In the data rows, the value 128 means zero.
Some points, one per row:
[132. 134. 167.  83. 136. 120. 140. 128. 137. 116. 120. 136.]
[124.  95.  96. 172. 146. 132. 147.  72. 149. 120. 147. 110.]
[131.  88. 103. 164. 144. 116. 105.  69. 153. 115. 144. 120.]
[130. 134. 195.  75. 135. 119. 143. 163. 134. 123. 137. 139.]
[107. 150. 199. 139. 107. 130. 109. 188.  80. 135. 138. 135.]
[203. 118. 170.  56. 145.  91.  96. 149. 194. 128. 132. 151.]
[176. 112. 173.  69. 152.  89. 119. 161. 155. 114. 136. 134.]
[ 71. 199. 137.  39.  83. 186. 141. 120.  47. 165. 133. 108.]
[ 75. 104.  86. 190. 121. 159. 144.  37. 143.  94. 145.  80.]
[ 68. 145.  95. 136. 121. 146. 136. 111.  96. 137. 119. 123.]
[111. 104.  73. 164. 116. 123. 110. 108. 121. 126. 131. 139.]
[153. 130. 124. 182. 111. 102. 127.  97. 117. 102. 133. 103.]
[120. 106.  67. 192. 129. 133. 138.  89. 121. 137. 138.  97.]
[172. 102. 158. 140. 143.  72. 164. 132. 171. 138. 116. 119.]
[207. 183. 255.   0. 134.  87. 152. 255. 124. 151. 103. 201.]
[114. 184. 246.  17. 132. 134. 155. 252.  98. 149. 126. 170.]
[121. 180.  31. 181. 111. 209. 158.  95. 112. 128. 146.  79.]
[ 92. 149. 138. 103. 142. 149. 145. 139. 128. 125. 105. 133.]
[115. 106. 100. 190.  94. 145. 113.  97. 103. 120. 145. 104.]
[ 85. 167. 153. 102. 137. 159. 129. 173. 102. 139.  94. 153.]
[ 76. 196. 142.  40.  85. 183. 142. 122.  55. 164. 136. 110.]
[ 85. 102.  74. 172. 123. 135. 118.  93. 107. 128. 140. 116.]
[167. 178. 188.  62. 117.  96. 117. 255.  73. 166. 143. 152.]
[110. 166. 217.  85. 104. 122. 135. 223.  91. 140. 111. 165.]
[ 54. 163. 121. 141. 108. 151. 132. 136.  76. 146. 113. 118.]
[137. 119.  96. 130. 151. 118. 127.  54. 166. 110. 134. 117.]
[163. 112. 131. 122. 100. 104. 104. 190.  92. 141. 131. 155.]
[181. 122. 147.  84. 129. 100.  97. 206.  96. 167. 138. 173.]
[ 99. 143. 103.  71. 210. 167. 150. 135. 126. 137. 104. 109.]
[143. 150. 178. 101. 127. 105. 150. 185. 119. 153. 108. 151.]
[112. 100.  71. 167. 117. 121. 109. 107. 119. 126. 130. 142.]
[202. 140. 227.  39. 125.  49. 162. 255. 118. 152. 113. 167.]
[235. 137. 156. 107. 170.  84. 110. 106. 195. 185. 102. 137.]
[212.  37. 104. 176. 137. 169.  49. 111. 121.  96. 114. 150.]
[158. 179. 198.  74. 154.  85. 126. 241.  36. 141.  89. 149.]
Here are 16 more points, each followed by its number:
[ 89. 110.  72. 171. 119. 130. 118. 104. 108. 128. 150. 119.] 0
[113. 117. 138. 118. 120.  96. 169. 178. 105. 173.  73. 118.] 1
[178. 111. 177.  67. 151.  86. 118. 167. 154. 114. 136. 135.] 2
[103.  44.  93. 188. 134.  74. 165.  88. 109.  57. 116.  70.] 3
[ 89. 144.  94. 153. 128. 144. 123. 131.  99. 141. 111. 126.] 4
[155. 131. 127. 182. 109. 100. 126.  99. 115. 102. 132. 102.] 5
[132. 132. 105. 155. 132. 166. 127.  59. 143. 116. 118. 122.] 6
[220. 140. 200.   0. 160.  94. 106. 174. 181. 150. 107. 158.] 7
[ 79. 102.  83. 199. 108. 161. 145.  35. 154.  82. 154.  85.] 8
[126. 151. 129. 134. 159. 203. 145.  60. 234. 137. 150. 129.] 9
[ 88. 102.  77. 187. 112. 131. 124.  94. 116. 114. 156. 101.] 10
[115. 108. 122. 125. 154. 115. 133.  69. 177.  98. 164. 113.] 11
[ 76. 168.  89. 134. 132. 176. 167.  66. 155.  86. 106.  88.] 12
[ 91. 111.  65. 217. 121. 165. 163.  18. 155.  79. 162.  87.] 13
[115. 157. 189. 100. 110. 160. 122. 170. 118. 157. 158. 147.] 14
[176. 104. 161. 136. 143.  71. 164. 136. 171. 139. 114. 123.] 15
Which three of these numbered points are nearest to each point below, ignoring the 3 directions in which the first points spread most? Their numbers follow each, nearest first.
[172. 119. 178. 190. 132. 142.  66. 235. 164. 156.  80. 213.] > 9 4 6
[175. 111. 172.  74. 150.  89. 120. 160. 154. 113. 136. 133.] > 2 10 11
[183.  88.  47. 128. 130. 141. 104.  25. 168. 151. 121.  95.] > 7 6 4
[177.  44. 151. 103. 158.  79.  86.  81. 189. 117. 129. 105.] > 2 11 10
[166.  88.  60. 169. 146. 129. 111.  62. 156.  94. 131. 101.] > 2 7 6
[185. 117. 142. 101. 109. 100.  81. 192. 120. 150. 117. 182.] > 7 4 0
[ 93. 109. 104. 211.  87. 154. 130.  86. 134. 100. 147.  81.] > 8 13 10
[152. 105.  30. 203. 138. 165. 133.  51. 143.  69. 124.  91.] > 12 6 4
[159. 105.  89. 153. 148. 166. 142.   0. 204. 110. 201. 105.] > 14 13 11
[177.  99. 158. 141. 146.  72. 164. 129. 176. 136. 116. 122.] > 15 10 13
[130. 129.  99. 157. 131. 166. 126.  54. 143. 115. 119. 120.] > 6 4 7
[106. 131.  93. 174. 146. 170. 152.  46. 160.  97. 116.  72.] > 12 6 5
[161. 150. 104. 204.  65. 128. 118.  53. 103. 108. 147.  64.] > 5 13 6
[159.  92.  64. 167. 144. 131. 112.  65. 152.  96. 130. 102.] > 2 7 4
[179. 100. 161. 137. 146.  67. 167. 134. 175. 139. 114. 121.] > 15 10 1
[228. 196. 174.  86.  86. 144. 101. 219. 149. 174.  94. 227.] > 9 6 7
[ 85. 142.  88. 158. 129. 147. 123. 122. 100. 140. 109. 124.] > 4 0 10
[116. 108. 123. 128. 153. 117. 131.  73. 174.  99. 161. 113.] > 11 10 2
[105. 114. 159. 222.  80. 153. 102. 120. 152.  82. 146. 130.] > 8 13 14
[ 75. 118. 163. 183.  95. 132. 118. 168.  62.  91. 145. 123.] > 8 11 13
[ 98. 136.  94. 218. 111. 187. 114. 139. 105. 106. 106. 118.] > 12 6 4
[ 99. 111.  65. 209. 124. 160. 160.  25. 153.  84. 161.  89.] > 13 8 10
[135. 134. 172.  80. 136. 118. 139. 132. 137. 116. 121. 138.] > 2 10 11
[128.  97. 159. 182. 104.  99. 156. 216.  58. 105. 127. 131.] > 15 13 8
[ 88. 113.  73. 169. 119. 130. 119. 105. 108. 129. 151. 119.] > 0 10 4
[ 66.  97. 100. 207. 101. 147. 148.  69. 119.  64. 148.  59.] > 8 13 11
[110. 128. 129. 232. 102. 121. 157.  83. 137. 129. 143.  56.] > 15 5 13
[229. 149. 206.   0. 155.  90. 116. 216. 162. 143. 109. 145.] > 7 2 6
[ 88. 101.  71. 188. 114. 129. 123.  86. 118. 113. 156. 100.] > 10 0 11
[104. 104.  71. 164. 132. 113. 117.  97. 123. 128. 145. 122.] > 0 10 4
[103. 104.  71. 167. 132. 112. 120.  96. 123. 125. 145. 121.] > 0 10 4
[155. 108.  86. 154. 148. 170. 145.   0. 208. 108. 199. 102.] > 14 13 11
[116. 192. 254.  28. 104. 131. 153. 244.  83. 152. 113. 173.] > 8 6 13
[103. 105.  75. 165. 132. 114. 121.  97. 124. 124. 144. 120.] > 0 10 4
[ 88. 137.  80. 112. 178. 173. 145. 152. 114. 135.  94. 145.] > 4 0 12
[ 77. 137. 117. 170. 122. 162. 122.  67.  97. 111. 160. 112.] > 11 8 10
[132. 140. 233.  79. 111.  89. 146. 255.  62. 118. 117. 178.] > 8 13 10
[155. 148. 152.  84. 135. 118. 131. 191. 138. 145. 104. 158.] > 4 0 6
[103. 129.  88. 178. 144. 171. 151.  42. 159.  97. 118.  70.] > 12 6 5
[ 72. 103. 105. 182.  98. 135. 105. 105.  92. 112. 163. 100.] > 11 10 2
[141. 128. 129. 101. 156. 130. 129.  77. 169. 114. 131. 117.] > 2 6 0
[157. 104.  85. 157. 149. 170. 144.   0. 210. 107. 205. 101.] > 14 13 11
[193. 139. 220.  48. 123.  54. 161. 249. 117. 149. 115. 162.] > 15 10 0
[177. 117. 140. 105. 109. 103.  84. 185. 119. 148. 119. 176.] > 7 4 0
[104. 130.  90. 177. 144. 171. 149.  45. 158.  98. 117.  72.] > 12 6 5
[ 84. 102.  71. 170. 124. 134. 120.  91. 108. 130. 141. 115.] > 0 10 4
[176.  98.  78. 132. 143. 121. 102.  73. 167. 133. 109. 126.] > 7 4 6
[212. 213. 255.   0. 115.  93. 135. 255. 141. 138. 128. 218.] > 6 13 14
[ 81. 136. 138.  95. 164. 156. 150.  81. 164. 108. 129. 116.] > 11 2 10
